In the data rows, 128 means zero.
Some points, one per row:
[192  59  87 200 124 142 117 116 142 149 153 109 136]
[113 152 155  87  83 128 127 125 119  87  90 150 113]
[119 116 125 124 128 107 120 144 123 147 105 111 103]
[124 149 181 126 148 151 163  86 128 135 153 131 143]
[ 93 108 140 136  83 141  96 120 183 146 124 105  97]
[165  88  41 150 105 144 112 150 125 109 155 110 132]
[163  63  85 168 151 121  98 159 134 109 133 131 113]
[ 98 170 190  87 119  89 141 139 115  97  89 170 112]
[ 75 149 166  94 100  96 124 170 144 112 116 132 131]
[ 67 162 198  77 123  88 156 171  92  86 105 150 101]
[128 137  69 148 161 136 100 137 124 148 120 154 139]
[151 100  63 135 100 139 108 133 123 145 116 149 125]
[ 93 118 114  89 136 121 111 105 173 136 167  49 157]
[110 128 155 116 148  96 132 142  97 115 134 125  94]
[111 136 153 146 113 131 110 130 151 165 123 124 135]
[182  69  77 166  84 120 125 106 156 154 145 135 113]
[152  98 108 174 137 134 122 108 118 105 160 116 136]
[ 77 175 146 120 104  88 166 162 119 142 117 126 133]
[ 96 156 152  91 108  90 133 144 106 120  89 172  92]
Here are 24 more points, each followed by its number:
[182  62 110 185 137 164  94  92 172 137 134 123 109] 0
[125 121 138 124  97 149  97 121 154 136 133 109  99] 1
[112 106 126 138 122 103 125 160 127 119 123 107 111] 2
[ 95 191 168  75 125 120 115 131 146 166  89 113 125] 3
[125 121 131  85 110 109 141 161 112  97  97 142 132] 4
[155  99 111 141 120 136 117 129 132 129 117 144 133] 5
[168 106  89 136  98 112 144 109 115 114 113 162 109] 6
[110 144 151 134 134 117 151 128 106 119 140 139 127] 7
[187 113  75 149 137 153 113  83 128 156 120 147 141] 8
[ 58 181 175  61  96  89  92 151 134 118  90 121 109] 9
[183  83  50 140 104 155 102 153 139 153 158 108 130] 10
[195  90  33 173 123 144 118 135 110 147 148 126 148] 11
[142 109  98 141 131 145 136 147 113 132 148 114 135] 12
[154  96  97 170 177 148 178 120 100 140 163 125 162] 13
[174  95  94 151 129 146 141  97 102 137 147 114 140] 14
[163  95 111 166 130 156 143 128 161 144 174 118 143] 15
[110 144 167 123 130 130 146 123 115 118 118 154 128] 16
[140 145 125 122 135 164  97 102 121 141  99 154 120] 17
[173  63 121 175 157 139 143 122 132  93 159 137 112] 18
[189  92 108 207 116 212 138  90 148 180 181 108 158] 19
[126 147 180 101 110 128 128 101 115 111 115 155 115] 20
[167 111 133 150 158 147  99  69 160 122 128 133  92] 21
[149 107  94 134 110 145 116 107 169 144 136  75 125] 22
[151  99 157 153 134 143 157 109 159 112 140 126 138] 23
Which of these numbered points is nearest to each point below, ignoring the direction in which the first points spread most? Its number follows each.
[176  90  64 184 153 161  86  83 148 144 122 130 126] > 17
[191  40  78 200 124 174 182 125 111 121 166 147 132] > 18
[ 82 146 168  99 142  86 142 140 134  90  96 107 125] > 2
[175  91  91 122 120 139 132 138 109 110 143 114 139] > 4
[ 77 139 193  98 150  93 173 120 139 102 127 106 132] > 23
[136 130 137 157 128 200 155  95 135 171 164 112 154] > 19
[114 112 119 140 110 107 125 149 147 124  96 124 112] > 2
[ 95 179 167 112 155 123 201 146  94 119 150 114 149] > 13
[142 116  98 149 125 134 139 148 110 145 152 135 137] > 12
[166  68  45 163 119 105  65 139 174 143 161  53 129] > 9
[135 116 126 139 143 137 167 139  98 140 183 130 172] > 13
[115 152 128  76  96 114 118 157 130 134 113 168 122] > 10
[113 145 178  72 119 100 112 137 106 106  69 168 102] > 5
[145 156 151  99  87 138 122 112 137 115 110 155 116] > 20
[113  99 142 150 124 137 134 122 156 134 142  96 126] > 15
[183 106  79 152  73 126 143 132 127 102 113 177 121] > 6
[187 103  54 158 141 137 124 116 107 140 137 131 152] > 11
[148 105 190 141 166 115 129 114 156 116 142 145 125] > 23
[ 48 216 180  69 121 104 120 150 150 137  73 161 128] > 3
[147 110 142 107 112 148 134  83 137 123 129  72 136] > 22
[136 139 128  95 100 131 150 115 113 117 108 136 115] > 14
[ 79 177 186 107 164  92 190 118  93 142 122 132 141] > 13
[ 75 184 182  74  84 108 150 121 110 133 147  88 139] > 22
[ 71 143 171  64 126  73 141 157 160 106 126  66  98] > 22
[ 64 145 184  93 124  93 107 148 156 144 113  89 122] > 9
[161  81 134 166 150 139  95 104 164 104 130 127 112] > 0
